In the rows, 128 means zero.
One turn moves each row of this set onto another row. After a few examples, where does it send each row asked below?
J_382: [126 121 178 139 125 134 109 137 131 137 100 146]
J_157: [119 138 115 122 101 150 141 147  94 102 144 111]
J_700: [170 143 104 155 129 155 135 145 124 113 135 107]
J_502: [137 152 158 121  97 109 116 128 116 149 118 134]
J_652: [143 131 175 111 118 163 122 158 144 139 112 127]
J_561: [119 123 133 139  94 147 130 105  85 119 148 141]
J_659: [108 119 168 104 116 148 118 137 147 105 105 138]
J_703: [110 135 125 104 120 160 108 155 168 114 151 105]
J_237: [114 128 118 147 151 143 122 136 118 131 160 163]
J_828: [128 134 109 129 117 165 127 123 132  89 171 145]
J_655: [114 111 118 146 134 109  75 118 134 139 137 124]
J_553: [166 115 130 121 126 175 139  89 133 147 136 133]
J_626: [107 108 145 141 115 134  88  92 162 128 140 140]
J_625: [131 106 126 173 105 168 128 103 146 114 117 103]
J_931: [115 122 100  86 119 129 100 115 129 130 155 105]
J_334: [108 123 162 122 145 158 114 148 145 126 147 160]
J_766: [153 131 108 106 122 136 102 127 121 163 149  93]
J_535: [155 118 119 160 117 145 125  80 120 109 130 137]
J_317: [165 119 120 116 126 168 148  91 122 137 137 135]
J_94: [136 126  95 124 145 137 150 127 121  99 112 113]
J_981: [164 130 141 152 123 144 105 132 148 163 113  94]
J_993: [122 124 118 179 119 167 125 152 142 117 139 107]
J_100: [140 157 152  92  91 130 128 142 128 139 127 118]
J_719: [116 114 131 158 103 188 124 117 148 118 161 130]
J_538: [155 128 127 139  95 153 143 118  89 129 123 102]
J_764: [146 105 170 121 131 160 123  97 147 135 107 136]
J_712: [160 122 127 123 121 155  89 129 144 171 155 106]
J_101: [127 116 110 123 125 110  90  99 113 153 142 117]
J_255: [122 112 108  92 116 144  94 116 161 114 137  93]
J_771: [103 109 145 141 116 130  88  89 149 128 135 143]
J_954: [127 130 112 141 147 144 134 131 107 130 160 163]
J_462: [135 125 146 129 152 143 127 159 148 116  94 109]
J_183: [114 147 150  97  93 111 120 124 126 120 122 134]
J_120: [160 124 141 155 123 142 102 127 161 157 115  95]
J_628: [133 123  99 123 146 141 144 132 137  99 104 103]
J_650: [114 133 126 115 121 156 105 157 176 117 151 105]

J_101 moves to J_766
J_981 moves to J_703
J_382 moves to J_652
Where do these go?
J_561 moves to J_538
J_94 moves to J_954
J_828 moves to J_535
J_764 moves to J_462
J_993 moves to J_719
J_502 moves to J_100
J_626 moves to J_120
J_655 moves to J_712
J_237 moves to J_553

One turn moves each row of this set onto another row. After a few examples, where does it send each row asked below?
J_319: [155 124 155 141 127 138 136 135 128 107 115 102  92 118 138 112 108 160
 157 162 123 121 126 116 162 149 149 114 173 103 129 113 148  95 138 116
 104 153 145 196 117 121 166 112 103 113 145 142 115]
J_357: [149 134 120 149  60 150 143 110 113 160 125 120 149 126 129 130  96 155
 153 125 136 120  99  77 156 137 123 156 141 100 110 103 129 106 159 171
 101  95 145 145 167 144 144 132 106 149 100  89 117]
J_104: [132 141 120 141 137 137 120 102 138 182 117  82 136 148 144 113 104 125
 199 130 113 151 112 147 120 137  89 124 146 148 100 160 138 126 147 120
 125  91 128 117 144  93 151 158 164 135 159 125 144]
J_193: [130 126 166 137 128 133 120 109 132 119 141  98 123 110 124  78 142 170
 133 123 119 156  82 135 165 151 123 140 181 118 109 168 117 116 121 113
 132 170 122 183 147 113 138 134  96 128 134 154 146]
J_175: [153 147 109 123  90  98 109  87 158 125 168 161 134 112 149 111 130 114
 143 142 131 128 148 134 117 153 144 123 122 111 109 128 154 124 124 157
 148 137 116 141 149 100 109  93  92 151 148 160 156]
J_808: [141 124 108 148  71 155 156 123 124 164 126 110 145 130 121 134 101 152
 154 137 135 122  94  77 149 138 117 157 147 109 117  97 129 101 165 181
  90  99 123 136 156 144 152 124 108 137 105 101 125]
J_102: [155 119 149 134 131 135 135 143 131 107 127  95 105 121 134 113 115 160
 151 173 118 127 123 113 166 137 147 132 175 113 123 110 154  96 134 114
 112 155 140 196 134 136 162 116  94 116 143 140 113]
J_236: [ 98 127 164 137 133 141 135 124  98 138 136 114  97 105 152  93 106 162
 141 147 162 150  68 138 143 163 120 152 172  95 124 113 160 123 142 123
 133 153 111 161 143 131 162 136 128 105 156 130 143]
J_197: [153 129 112 150  64 145 147 111 119 167 133 114 132 136 109 136 109 151
 151 120 150 111  87  78 151 149 116 156 135 110 102  96 140  95 161 182
 103  92 129 144 158 143 156 130 105 149 108 103 134]
J_145: [137 134 123 137 131 124 115 110 134 172 128  82 133 154 137 110 108 122
 206 117 125 139 122 156 115 136  88 126 142 134  99 155 148 138 141 112
 122 101 131 128 158  94 152 164 165 121 167 131 146]
J_904: [156 142 119 117 100 102 108  90 152 130 167 163 139 137 151 106 128 110
 132 136 136 123 138 132 128 158 138 134 130 116 113 134 147 124 128 163
 147 154 113 125 149 105 110  84  85 149 162 165 138]
J_809: [146 152 128 134  90 107  99  78 155 121 172 159 122 115 142 113 135 121
 136 136 125 121 142 129 125 160 137 137 119 106 104 135 153 108 125 158
 147 139 124 134 141  97 110  89  88 155 170 156 138]
J_514: [155 154 118 121  87 109 105  80 171 138 169 156 124 114 147 104 125 109
 150 145 121 116 134 128 115 163 134 126 120 116 113 137 150 122 126 149
 145 152 120 134 134 100 112  85  89 154 163 154 128]
J_270: [134 143 121 135 140 136 111 111 129 183 115  91 128 143 156 110 104 115
 197 121 118 150 118 154 104 140  83 119 132 145 110 164 135 133 139 109
 129 105 129 128 154 100 147 152 159 128 147 126 140]
J_565: [120 132 119 134 127 135 117 110 127 162 119  82 138 161 151 117 108 123
 207 119 112 146 111 148 109 144  93 110 129 139 106 167 137 129 147 126
 123  90 130 130 158  99 151 162 155 134 165 133 140]
J_590: [112 132 166 134 135 147 123 130  96 139 125 116  94 114 158  99 110 166
 140 136 150 155  78 141 132 164 117 155 168  88 124 116 161 120 141 117
 132 161 126 165 144 135 179 132 128  99 150 123 139]
J_497: [137 134 176 127 129 136 129 104 145 122 144 100 129 105 123  81 148 171
 140 120 119 152  90 142 165 152 110 143 180 129 105 165 124 109 117 118
 122 159 121 185 142 116 152 134  90 129 124 148 131]
J_363: [145 132 110 158  56 155 155 111 125 168 130 120 143 118 114 136 104 142
 151 128 149 117  95  68 141 138 117 153 157  96 104 106 134 112 165 178
  99 100 128 142 148 144 150 122 109 141 116 104 127]
J_618: [137 139 115 134 143 124 112 121 126 173 129  90 121 156 146 126 107 126
 203 127 113 139 110 145 114 135  97 111 137 135 106 172 128 138 144 117
 137  94 125 126 152 107 152 162 163 124 155 126 147]
J_469: [160 139 119 126  89 111 105  78 158 133 167 157 119 111 150 123 128 111
 133 147 127 118 135 122 127 159 136 126 126 117 115 138 132 125 125 168
 151 158 112 139 140 100 110  88  90 157 154 163 141]
J_951: [140 142 112 153  59 139 163 111 123 154 125 109 140 130 108 136 115 154
 168 130 135 121  85  70 149 144 126 147 152  92 111 101 141 105 161 172
 103  93 128 142 162 148 150 135 106 139 113  97 126]

J_497 moves to J_236
J_808 moves to J_469
Where do these go?
J_197 moves to J_175
J_104 moves to J_363
J_951 moves to J_809
J_618 moves to J_357
J_102 moves to J_193

